Each path below is one point turned by a fixed rotation once a step. After each direction that follows a path, write how fast that rotation turns it, in degrees a step (0 if it stays still).
Each turn is a multiple of 5 degrees from 10 to 175, or 0.
Each row of a path follows its step; steps can be skipped.
path 1
step 2: [-25.3 -18.7   6.7  26.1  -1.3   4.8  -1.6   5.5  53.0 -24.7  -6.0  26.6
  -4.0   9.2   9.0  11.5 -20.8  -8.7   6.8   3.1  -6.7  -3.5   5.4 -21.2
 -10.2  20.1  22.8 -26.6  -0.4  18.4  -9.8 -18.3  -9.9  24.7   9.1 -11.0
 -28.6  -5.7 -10.2 -24.5  34.2   0.8  18.1  36.2 -26.1  -2.3   3.3  -2.4
 -36.0   0.0  -1.4  -4.9   5.4  20.7 -42.0  25.9  -2.2   5.1  12.7 -21.2
  10.6  30.2  29.6   5.6  31.3 -13.4  -5.2 -10.4 -12.4 -25.7  24.7   7.4
  -9.2 -34.4 -16.6   7.5   5.5   0.1  -2.7   8.3 -27.6 -24.7   6.6]
step 9: [ 20.5  28.2  -5.7  -4.0  23.5   8.9  36.2  20.7  14.8  49.9 -39.5   7.4
 -14.3 -20.4   5.2  -7.3  -4.5   7.6  -7.9 -23.8  15.5  -8.1   3.2  -7.0
  14.2  -7.0  10.7  15.0  -1.2  -0.9  15.4  10.7  -3.1   7.1   4.7   6.6
  -9.7   3.9  26.9  20.7  -1.5 -21.5  -1.5   1.9  13.3  37.1 -10.1  20.5
  13.9  -8.3 -17.0   2.7  -2.9   3.6 -24.2  16.3  -5.8 -31.9  -1.6   9.0
  21.8  -2.4  15.1   8.0  24.5  31.7  -9.0   3.8  30.4  20.4  -5.0  -8.0
 -17.9  -3.2  13.7  -2.6  -3.0 -61.8  24.2 -39.5 -11.0  18.0 -15.0]
step 12: [  2.8  -8.0   0.5 -16.3 -19.3  16.2  36.2 -39.6   1.5  13.9   8.3 -11.6
  35.5  -0.5 -11.2 -18.6   2.4  -1.2  -5.7  17.9  28.0  -1.4  18.3  44.2
   6.0  -7.0   5.2  24.2  -3.1 -35.0   7.2 -13.1 -17.3  15.8  14.8   3.1
  -8.7  48.4  10.7  19.0  15.7 -15.2 -15.5 -28.1  -9.6 -24.9  48.3 -11.8
  27.6   4.2  19.8  13.8 -17.3   1.5   2.1  -8.9  -0.4  -3.8  12.8  -2.9
   7.9  -3.8  -2.1  14.1   5.6   9.6 -16.1  20.3  13.3   6.6  -6.6 -27.6
   0.4  -9.4   1.1 -33.6   2.2 -10.8 -37.5 -15.3  34.7 -13.3  -1.5]
step 19: [-36.3  -6.7 -25.1  -2.9  -8.2  -7.6  -2.8   4.8  -7.2 -31.9  19.9  -4.5
  29.7  31.0   5.6  13.3  12.6   8.0  -6.1  29.6 -17.8  22.7 -32.0  19.8
  -2.6   2.7  28.0 -30.1 -10.4  35.5 -38.5 -27.3  -6.6  13.0  27.8 -18.7
 -11.8  -6.4   9.8 -36.9  13.8  -4.1  21.9  23.9  35.3  -6.3   2.7  42.1
   7.2   5.7 -32.6  -1.5   8.3  10.6  -1.5  17.8  -6.5  20.3  -6.8 -13.8
 -25.7  19.1  -0.3  -1.0   0.1  14.2  12.0 -13.2  11.7 -34.1  -9.8   0.0
 -13.4  -6.6   3.8  -6.1  17.0  -7.9 -21.8   2.7 -14.1  -7.3   6.9]
step 21: [ 15.4   8.6  11.0  -0.4 -10.0   6.0   4.0  -8.0   6.1   7.0 -14.9  -2.2
 -25.9 -30.1  -9.6   3.8  19.7  18.4   1.2  45.0  20.9   0.5  28.8  -4.0
  21.3  -7.6  -7.6  24.8 -12.8 -28.4  40.4   9.0  -8.8  21.3 -22.2  -7.5
 -15.5   4.2 -18.4 -21.8 -28.3 -30.1 -27.9  -0.8 -33.7   6.3  38.4  -7.9
   8.8  11.9  20.9  21.1  18.5 -11.8 -16.2   1.7   3.1 -17.9   6.2 -14.4
  25.0  29.7  18.4   2.4   5.4  18.0 -13.8 -27.1   2.2 -11.6   6.8 -15.5
 -14.7  -5.2  27.5 -23.7 -19.2 -10.8  20.6 -29.0  18.5 -24.5 -15.2]
step 23: [-14.7 -14.9   4.5  -4.5 -11.7  -0.8 -12.5  -5.5   6.0  30.1  24.8  -4.6
  -0.1  18.8 -15.6 -21.3  11.0  16.6 -16.3 -31.3  -7.0 -17.0 -10.5 -58.0
 -18.5  16.8  14.8  -9.5   3.0   7.5 -27.3  24.7 -26.8  -1.6  16.9  38.3
  -6.6  56.4  -8.1  22.9  43.8   3.4   0.9  -6.9   4.2 -15.8   7.2  11.0
 -28.8 -13.4   7.8 -25.9   1.9  -2.7  21.4  -4.8  11.0   4.5  -4.6 -15.3
   0.6  -2.6 -14.1 -15.9  15.2   6.6  16.9   0.8   7.2  13.8   3.6 -23.0
  15.7 -10.0  -5.9 -22.2   2.3 -11.0  16.8  23.7 -30.4  20.7  22.3]
step 24: [ 38.9  -2.4  19.6  -4.8  25.7 -19.4  24.5 -19.1  12.2 -18.5  13.5  -1.9
  16.8  32.4 -15.6   9.5  11.5 -13.0   5.1  -6.5   5.1 -22.4  33.8  17.6
  14.3  19.9  14.4  -1.5 -31.4  33.7  13.1 -33.2   8.0  -4.3 -19.9 -13.4
 -18.1  23.1  -9.4   5.1  10.7  16.0  -7.1 -27.3  -3.9 -20.5  27.4  13.8
  -8.4  14.3  10.7   3.5 -35.6 -19.9  -0.1 -13.7 -29.0  24.9  -9.9  -2.5
  15.8 -13.1  12.4  13.8  24.3  35.0   2.7 -10.0   9.2 -31.7 -11.6 -15.8
  -8.1 -11.0 -15.6   6.4  23.3  36.6   5.5 -23.8  -7.5  -8.5  -8.7]
step 34: [-31.4 -24.3  -3.5 -20.7 -26.9  18.1   1.6   2.0  21.8  10.4 -28.9   3.9
   3.2 -18.8   3.9 -25.4 -43.9  26.9  -8.1 -15.3  -9.1  -6.2  30.3 -14.8
  10.0 -12.0 -36.2  -2.2 -10.0   9.1   9.9  -2.2 -34.2  -3.2  21.0  -4.2
 -19.4  -6.1  13.3  16.7  38.5  11.4  18.2  14.2  10.3  37.9  21.2  -6.8
   5.4  -4.0  -5.5   8.8  -7.1  13.6 -33.5   5.3  26.2  -6.7  -3.1  17.7
   3.0  11.5   3.3   1.2  -7.1 -37.1 -13.9  -3.7  14.2  34.3   3.7  17.3
 -12.1   5.3 -15.6  18.8  34.2 -11.0 -20.9  -5.5  10.2 -26.5 -17.4]
step 37: [-16.0 -17.2  -2.5 -17.7  24.0  16.4  -8.1  15.4  -5.8  20.3 -13.6  16.7
   4.1 -24.7   8.7 -22.8  15.4   3.5  -8.5   4.6  13.3  19.6  -9.2  -6.0
  43.3  15.4  17.5  31.4   1.4  11.1 -10.7 -51.5  29.4 -13.0  21.8  19.9
  -6.0   7.0  15.2 -18.6  26.7 -12.7   0.3  -2.4   3.4 -29.1  18.3 -26.3
  31.4 -13.2   8.5   1.6 -27.8  24.9 -15.5  20.0 -12.9 -13.8  10.5   2.9
  -6.4   3.7   5.2  -1.1  10.6  -4.3 -33.1  -3.1  20.1 -19.9  19.3  23.3
   1.5  27.0 -16.2 -26.2  -4.0  -5.8   3.4  33.6  13.2  36.8 -15.0]
[  8.4   3.1  -8.5   3.8  -3.1   6.6  -0.4  -0.8  -1.9   1.8   2.4   4.3
  -0.6  -1.9   3.3  -3.6   1.3  -3.8   1.4   5.9  -0.4  -2.5   5.7   5.5
   1.2   3.0   3.4  -4.6  -3.8   1.5  -3.0  -4.3  -3.6  -1.6  -0.8  -0.7
  -2.6   0.8   0.8   1.4  -0.2  -0.4  -2.8   5.1   5.0  -6.7  -5.2  -3.7
   0.1  -8.3   0.3  -2.0  -4.8   5.8   8.7   0.0  -2.0   1.5  -3.4  -7.2
 -11.4   3.4   2.6   3.4   5.1   6.8  -1.9   2.9   7.1   1.0   1.3   1.0
   1.7   2.4  -5.6   2.8  -5.7   2.2   1.1   5.9   4.3 -10.3   2.7]  60
[ 4.8 -3.1  1.7  3.0 -0.1  0.5  3.8 -6.4  1.7 -4.1  3.7  7.8  5.1  2.1
 -1.6  8.2  4.5 -4.0 -4.0 -1.2  2.9  5.2 -3.4  1.9  0.2  0.8 -7.9 -6.5
  3.4  7.0 -7.4  0.2 -5.2  9.6 -8.0  0.1  2.5  4.2  7.2 -6.2  8.6 -3.3
 -3.3  1.4  4.0  2.2 -5.3 -2.2  2.8  2.0  0.9 -5.3 -0.3 -1.5 -6.7 -2.8
 -1.2 -4.1  1.6 -2.1  0.0 -4.0 -4.1 -3.5  2.2  0.0 -0.3 -6.9 -0.4  0.9
  2.4  2.6  6.1  1.6 -2.0 -4.2 -1.8  4.5  5.3  2.1 -6.0  2.7  4.7]  85
[ 4.8 -5.9  5.7 -4.0 -1.3 -3.7  5.9  5.8 -2.3  3.5  2.5  1.9 -4.7  0.2
  2.1 -1.0 -5.0 -0.9  1.3 -3.2 -9.7  0.0  8.7 -0.6 -4.8 -1.6 -2.8 -1.8
 -1.3  2.2 -2.2 -1.1  3.0  4.5  1.4 -2.7 -5.0  7.3 -2.3 -1.0  5.0  8.1
 -6.0 -7.2 -2.2 -6.6 -0.3  0.2  1.0 -6.7  2.7  3.3 -0.4 -3.2 -2.3  2.0
  3.7 -0.4  4.3 -2.8  2.5  2.9 -3.0 -9.1  2.4 -7.6 -9.0  4.8 -1.3  1.0
 -8.5  0.1  2.2 -5.3  1.9  1.1  2.7  6.5  1.5  5.0 -0.7 -5.7 -3.4]  35
[ 5.6  1.1  4.6  2.9  0.2  3.2 -4.2  5.1 -0.9 -0.7  5.7  0.5  6.9  0.6
 -5.6  9.5 -2.8 -2.6  5.9  0.7  2.1 -3.7  3.0 -0.3  6.9 -5.4 -3.7  3.2
 -5.5  7.3  2.0 -1.7  2.8 -7.6  8.3  2.4 -1.8 -3.0  1.8  3.2  1.4  0.1
 -1.6  4.4 -1.9 -0.5 -0.2  4.3  1.6 -3.1 -8.2  0.7  8.3 -4.7 -5.4  4.5
  8.2 -0.1  1.5  1.6 -3.3 -7.7 -5.5  9.6  1.4 -1.7 -0.6  4.3  3.9  3.2
 -2.7  3.7 -0.4  0.4 -1.5 -1.7  4.7 -2.2  8.9  2.1  1.0  0.2  3.7]  40
[  5.9   0.3   2.2   1.2  -3.5   3.8   0.5  -3.0  -0.5  -0.7   0.2  -1.9
   1.7  -6.3  -2.0   6.5   6.3  -2.0   4.7   3.5   3.3  -2.4  -1.9  -1.1
  -0.2   7.3   6.2   0.3  -6.5   0.7  -2.1   2.5   7.9   5.8  -1.7  -5.2
   5.3  -1.0  -3.8   1.1  -6.3   7.8   1.9  -1.0   4.4  -0.6   3.8   9.3
   0.3  -2.9   1.6   0.3  -0.5  -5.9   0.1  -1.0  -3.4  -8.1  -2.5  -7.1
   8.0 -10.9   2.2  -5.0  -4.4  -3.0  -0.5  -4.5   2.6   0.4  -0.1  -1.1
  -3.0   3.1   1.2  -0.2   1.8  -1.7  -5.7  -4.4   0.6 -11.3   3.9]  125
[ 3.9 -1.0  3.8 -1.7  3.6  2.2 -3.7  3.8  2.6 -5.8 -1.3  1.1 -2.7 -2.1
 -1.3 -5.5  4.8  0.4  0.1 -2.0  3.2 -5.5  1.8 -1.5  2.7  2.9 -6.6 -1.6
  3.6  4.0  0.8  2.9 -0.9  0.7 -6.6 11.7  1.3  2.3 -1.7  0.8 -2.6  4.7
 -1.0  2.6  6.1 -3.4  8.9 -1.1 -1.0 -6.8 -2.4  4.3 -3.4 -1.2 10.6  5.0
 -3.2  2.4  7.2  1.7  4.2  1.6 -0.2  1.8 -2.4  1.8  1.9  0.8 -9.2 -0.8
 -6.6 -7.1 -1.5 11.0 -0.4  1.2 -0.8  0.5  8.5 -0.6 -6.8  3.2  5.0]  45
[  5.6  -1.6   0.2   1.0  -2.1   3.1   1.4   1.1 -10.1   1.7  -0.2  -4.9
  -9.4  -1.1   1.6   4.3   6.0   0.1  -7.6  -0.6   1.3   7.3  -0.4   1.7
   0.1  -2.7   1.7  -5.2   2.7   1.7 -10.6   9.3  -0.2  -3.4   2.3  -3.0
   2.0  -0.9   0.1   1.1   1.8   0.5   2.0  -1.1  -1.8   7.5   3.2   6.2
 -11.0  -4.5  -0.9   3.7   2.8  -5.5   7.4   1.3  -1.0   6.5  -1.1   3.4
   3.7  -0.8   0.6   6.4   1.6  -1.8   3.5   3.8  -4.7  -0.1   3.9   5.1
   2.4  -3.7  -6.4  -7.0  -2.9   3.9  -1.9   6.4   1.8   1.2  -3.3]  115
